In the data rows, 128 means zero.
Some points:
[137  68 125 136 130 202 104 138 110 173 149 166  90 100  59 112 101  92 122 155 120  96 149  81 122  94  97  64 142  80 130 132]
[132 130 106 153 167 121 159 109  87 157 121 140 160 111 145 116  99 120 175 137  54 109  79 183  77 138  72 141 147 196 122 132]
[133 155 105 114 120 135 146  60 140 137 122 142 167 136 101  85 169 159 128 127  77 109 126  79 110 158  87 145  96 169  40 136]
[131  94 195 111 157  96 117 176  94 126 166 152 100 153 120 142 111  73 164  62 114  85 108 149 130 157  81 118 166 188 119  99]
[ 57  91 150  98 117 188 150 122 130  81  60 190  91 129 160 145 129 159 133 165 183 132 185 128 123 112 129 182 127  81 137 122]
[117 108 114 112 121 186 117  83 159  87 148 150 112  79 177 100 125 140 171 121 177 140 164 156 133 132 180 177 186 210 134 141]
[145 139 172 174 174 107 161  97 143 178 124 109 160 191 107 169 101 121 163 102 102 110  82 189  87 145 115 117  84 113  68 132]
[129 137  88 109 162 182  70 149 120 116  85 129 104 116 115 129 147 149 151  90 181 165 147 206  98 168 156 161 144 147 122 168]
[ 97 104 118 117 118 134 110 127 112 157 159 130  90 203 107 127 141 128 108  43  89 138 167 178 106 100 110  57 141 141 133 147]
[173 177 133 169 113 134 113 131 127 133 123  75 134  92  77 186 117 147 109 196  72 143 162 186 146 151  95 141  76 101 106 142]
[135  87 164 150 118 156 106 158 139 113 194  83 121 174 118 150 141 143 146 173 129 104 159  73 194 148 111 121 136 126 223 107]
[ 64 129 123  61 131 129 147  54 178 149 167 152 112 113 116 175  88 114 115 192 223 116 115 123 101  81 182 141 127  75 183 114]
[127 111  96 134 137 136 136  96 150 124 123 185 153 131 130 211 165 145  80 185 192 126 167 111 141  97 135 184 177  99 131 133]
[111 191 131 139  48 118 132 169  96 176 144 113 149 121 109 184 157 166 124 163  56 128 133 106  54 173 112 165 103  50  90 145]
[104 110 168  98 131 157 128 167 127  77 137 124 145 216  82  99 165  56 104 116 201 127 172 103 122 165 116  99 162 135  79  98]
[164 185 115 131 153 107 168 161 117 196 120  86 154  55  53 127 147 141 113 162 148 125 129  56 187 111 139 120  82 159 100  94]
[146 176 130 130  79  46 174 119 142 151  83 105 103  90  79 140 177 127 111 139 104 115  62  91 169  92  76  95  93 112 108 133]
[159 136 137 149 121  81 119 139 109 140 124 121 129 134 118  69 109 138 145 204 125 110  98 161 126 114  97 165  64 103 140  80]
[ 96 124  89 150 144 117  93 203 148  92 134 150  74 158 121  55 124  55 174  84 140 145  81 130 146 143 158 122 108 112 143 121]
[111 165 209 158 140 115 172 144  80 160 132 142  83  86  96 122  87 143  98 179  78 170 125 102 109 127 109 141 152  96  61  91]
[157  55 106 124 178 140 137 133 118  82 128 126 105 105 182  80 129 101 124  92  76 148 127 135  82 126 190 163 122 112 127 126]
[135 120  78 122 139 148 148 125 133 111 135 119 110 188 154 186 186 138 179 134 128 104 156 119 201 105 175 116 140 132 115 104]
[182 145 178 147 148 109  81 137 106 146 145  55 158 122  73 122  96 136 103 215  92 106 155 163 143  62 142 128  96  81  97 183]
[ 92 188 166 136 131 150  73  82 144 203 112 102 122 149  98 108 187 112 130 210  83 143 121 120 115 193 156 134 133 130 146 126]
[166 155  81 146 148 188  68 149 169  94 156 160 146 117 136 117  79 127  59 161  85  95  89  64 176  75 152 112 143  76 130 106]
[ 93 128 104 143 145  86 122  90  60 112  82 159 151 129 111 117  90 151  97 128 128 130 133 173  99 141  99  80  79 140 125 143]
[171 178 108 101 121  96 133 136 117 155 114 123 180 141 105 151 133 131 134 152 168 152  89  85  70 106 109 119  84 166 119  89]
[ 51  95 101 136 146 163 100  95 160 124 130  83 127 123 152 101 119 190 133 116 124 151 147 115 186 132  87 153 159 130 164 122]
[186  68 109 123 156 116 111  99 128 107  89 194  78 162 220 108 124 108 132 131 113 127 106 118 201 113 162 126 118 144 138  85]
[ 81 142 131 166 187  93 108 122 120 112 119 151 148  86 181 148 124  87 111 110 131 133 131 127 139 103 140 163 107  72 122 137]
[102 156 159 108 136 134 133 142  83 147 107  80 130  92 143 145 166 160 129 100 121 124  77 131  60 161  98 108 104 182 146 207]
[ 85 124 185 105 111 122 144 132 139 185 114 102 127 137  88 146 100  66 120  48 154 153 152 101 101 160 119 122 135  96 170 119]
[117 141 189 112 143 123 112  92 110 114  88 143 136  80 136 124 167 181 176  95 110 129 123 141  92 170  69  81 165 144 140 130]
[200 126 117 117  61  64 123 129 154 149 130 129 171 113 107 109 129 124 179 184 127 179 189 103  91 136 155 119 106 125 120 126]
[125 143 153  88 126 137 153 132 148  82 209 178  92 138 127 113  42 165 110  74 153 137 148  84 139 105 135 113 138 153  91 189]
[142 117 105 137  98 137 109 156 140 126 125 105 112 139 177  94  87 118 187  95 144 158 129 151 116 114 122 162 160 134 157 152]
[205 167 117 172 119 162 128  67 120  98  98 146 156 101  73  97 137 149  86 125 131  85  52 166 129 120 154 129 149 204 105 127]
[145 132  75 122 185 121 112 123  99  99 131 146 110 163 112 127  90 119 195  74 178 152 128 128 152  90 154 138 158 126 173 147]
[ 92 110 104 167 170 108 143 110 119  96 128  93  79  98 142 187 173 104 107  87  76 156 140 165 139 111 181 145 137  96 174  96]
[ 96 104  98 124  62 124 122 103 165 169 139 137 165 123 171 130 134 114 127 127 131  91 199 106 162 123 132  87 204 134 111 185]
[ 63 113 111 109  88 122  90 141 114 113 127 134  84 169 173 103 101  93  58 141  79 126 131 132 160 132 148 159 115 134 129 137]
[ 69 123 142 117 122 119 138 140 160  89 105 133 163 147 106 119 100  78 169  20 141  60 180 153 120 108 161  77 165 180  99  79]
[119 166  76 136 149  77 133 128 140 104 108 118  88 156 185  80 154 124 124 103 159 125 172 130  93 215 116 113 173  80 150 158]
[124  97  65  97 107 131 118 118 138  91 128 157 119  93 168 162 112 145 120 130 181 151 140 161 171 130 132 184 202 144 117  76]
[112 109 134 146 139  68 179 135 124 101 147  81  90 143 195 122 152 124 154 126 169 101  95 129  15 164 133 140 160 148 121 184]
[210 146  95 128 123 163  92 104 143 159 173  79  95  88 180 114 111 118 100 117 141 119 108 170 163 159  60  80  91 163 153  77]
[123  98 127 148  52 178  92 135 157 162 146 172 140 131 114 161 138 154  96 130 186 111 123  78 105  81 157 165 123 117 157 127]
[171 133 111  55 166 166 133 161 176 131  80 146  83  93 144 142 109 130  56  83 100 127 142 136 104  80 179 151 178 117 163 124]
[126  60  91 164 112 134  67 123 162 141 181 128 154 108 135 132 113 156  66 157 161  76  87  98 192 155 138 132 123 107 121 109]
[200  80 117 174 125 112 168  85 129 153  92 126 163 163  98  90  94 135 119 193 104 118 137 118  98 154  79 123 102 150 163 107]
[ 96 143  86 160 148 139 127 190 113 121 177 202  87  99 162  61 176 120 126  75 131 152 124 153 122  56 148 128 102 133 121 110]
[ 49  85 112 116 160 115 115 129 175 147 160 133 144 126 109 131 104 206 108 127 151 134 135  72 190 115 149 132  97  83 167 127]
[155 141 113 141  76 104 144 124  89 157 157 127 122  87  85  91 100 146 104 134  72 169  81 130 122 142 148 175 107 132  97 139]
[ 70 147 124 118 112 115 143 125 148 182 101  84 139 147  76 133 141 143 123 142 125  71 178 121 127 152  68 122 133 121 130 180]
[148 113 155  97 103 158 137 140 190 131 147 151 159 134 109 114 151 102 102  94 113 176 117 113 135 112  91 110 107 111 166 124]
[146 152 139 108 139 100 130 136  52  76  91 156 162 124 116 172 160 139 155 138  93 114  41 137  59 124 153  99 138 141 123  98]
[145 161 148 149 119 190 215 134  95  88  70 162 157 141 207 118 116 138 137 124 129 150  83 145  84 103 152  65  84 193 120 124]
[108 101 113  93 147 133 120 199 181 111  65  77 107 130 123 177 155 142 142  73 166 193  81 128 128 123  86 107 168  83  72  93]
[172 158 132 102 111 106 130 140  95 121  79  60 133 139  83 128 130 165  55 114 101 117 144  55 132  93 121 190  79 141  65  73]
[ 95 123 196  94 112  93 111 132 128  91 159 153 149 152 125 103 119 129 115  97  97 112 135 130 153  90  93 143 179  87 155 175]
[177 155 119 146 129 120 141  76 150 108 121  99 148 158 107 146 161 149 151 169  99 168 126 113 144 165 127 182  46 137  94 105]
[212 125 178  79  88 126 135  69  83 171 148 129 117 158 128 107 173 153 157 157 161  80 139 151  60 139  95 162 124  90 128 150]
[ 91 127 161 102 157 144  97 107 171 182 115 129 136 112 142 143 128 126 118 204 118 110 202  81 192  90 140 153  96 130 133 102]
[126 199 134 192  53 136  82 103  87 109 102  55 158 107 133 129 131  78 127 133 131 117  77 102 126 108 134 118 119 139  92 114]
[108 100  53 129 157 136 169 117 220 105 162 137 104 111 160 137 136  98 160 130 111 160 153 143 189  99 123 124 143  88 178 113]
[119 106 128 171 136 112 166 115 128 118 135 140  97 126  81 153 155  89 158 126 155 139 151 167  98 171  99 109  79 118 107 184]
[123 134 197 104 200 125 125 157  85 129 112 121 170 129 168 102 109  91 136 123 154 151  56 152 129 146 178 122 136 184 124 161]
[ 83  96 157 146  87 123 172 135 145 155 181 136 183 146 147 106 135  99  74 144 148 144 153 174 152 161 150 107 164 122 161 143]
[105  79 111 111 188  99 108 184  90  98 160  87 105  95 151 120 117  93 176 121 151 121 144 161 113 141 142 115 130 141 144  97]
[138 123 133 108 108 182 177 160 132 156 119 169 155 120 120 108  84 180 178 125 144 128 140 110 193 144 167 164 116  92 162 117]
[160 171 136 128 117 152 143 117  83 101  82 102 157 112 203 177 123 123 161  84 107 130 107 156 119 167 140  36 152 150 146 176]
[188 136 152 124  87  88 169 190 117 112 108 142 114 110 110 195 138 132 132 159 115  82 119 141 143 171 117 100 105 181 109 192]
[121 132 169 157 140 106  97 139 108  98 211 147 129 193 126 117 125 150 136  97 133 167 146 117 135 104 133 102 158 139 137  99]
These points spread out most along one direction. Take the direction at right angles to it along which they spread out most. Go by this last direction. How far along it is each point below, from 0 to 99? The average is 50, and the first point in the table lies past the average. One standard deviation of the points above along it is 16.
[188 136 152 124  87  88 169 190 117 112 108 142 114 110 110 195 138 132 132 159 115  82 119 141 143 171 117 100 105 181 109 192] 41
[ 93 128 104 143 145  86 122  90  60 112  82 159 151 129 111 117  90 151  97 128 128 130 133 173  99 141  99  80  79 140 125 143] 37
[111 165 209 158 140 115 172 144  80 160 132 142  83  86  96 122  87 143  98 179  78 170 125 102 109 127 109 141 152  96  61  91] 57
[ 92 110 104 167 170 108 143 110 119  96 128  93  79  98 142 187 173 104 107  87  76 156 140 165 139 111 181 145 137  96 174  96] 46
[112 109 134 146 139  68 179 135 124 101 147  81  90 143 195 122 152 124 154 126 169 101  95 129  15 164 133 140 160 148 121 184] 20
[177 155 119 146 129 120 141  76 150 108 121  99 148 158 107 146 161 149 151 169  99 168 126 113 144 165 127 182  46 137  94 105] 61
[108 101 113  93 147 133 120 199 181 111  65  77 107 130 123 177 155 142 142  73 166 193  81 128 128 123  86 107 168  83  72  93] 42
[111 191 131 139  48 118 132 169  96 176 144 113 149 121 109 184 157 166 124 163  56 128 133 106  54 173 112 165 103  50  90 145] 60
[119 106 128 171 136 112 166 115 128 118 135 140  97 126  81 153 155  89 158 126 155 139 151 167  98 171  99 109  79 118 107 184] 39
[146 176 130 130  79  46 174 119 142 151  83 105 103  90  79 140 177 127 111 139 104 115  62  91 169  92  76  95  93 112 108 133] 59
[131  94 195 111 157  96 117 176  94 126 166 152 100 153 120 142 111  73 164  62 114  85 108 149 130 157  81 118 166 188 119  99] 23
[171 178 108 101 121  96 133 136 117 155 114 123 180 141 105 151 133 131 134 152 168 152  89  85  70 106 109 119  84 166 119  89] 49
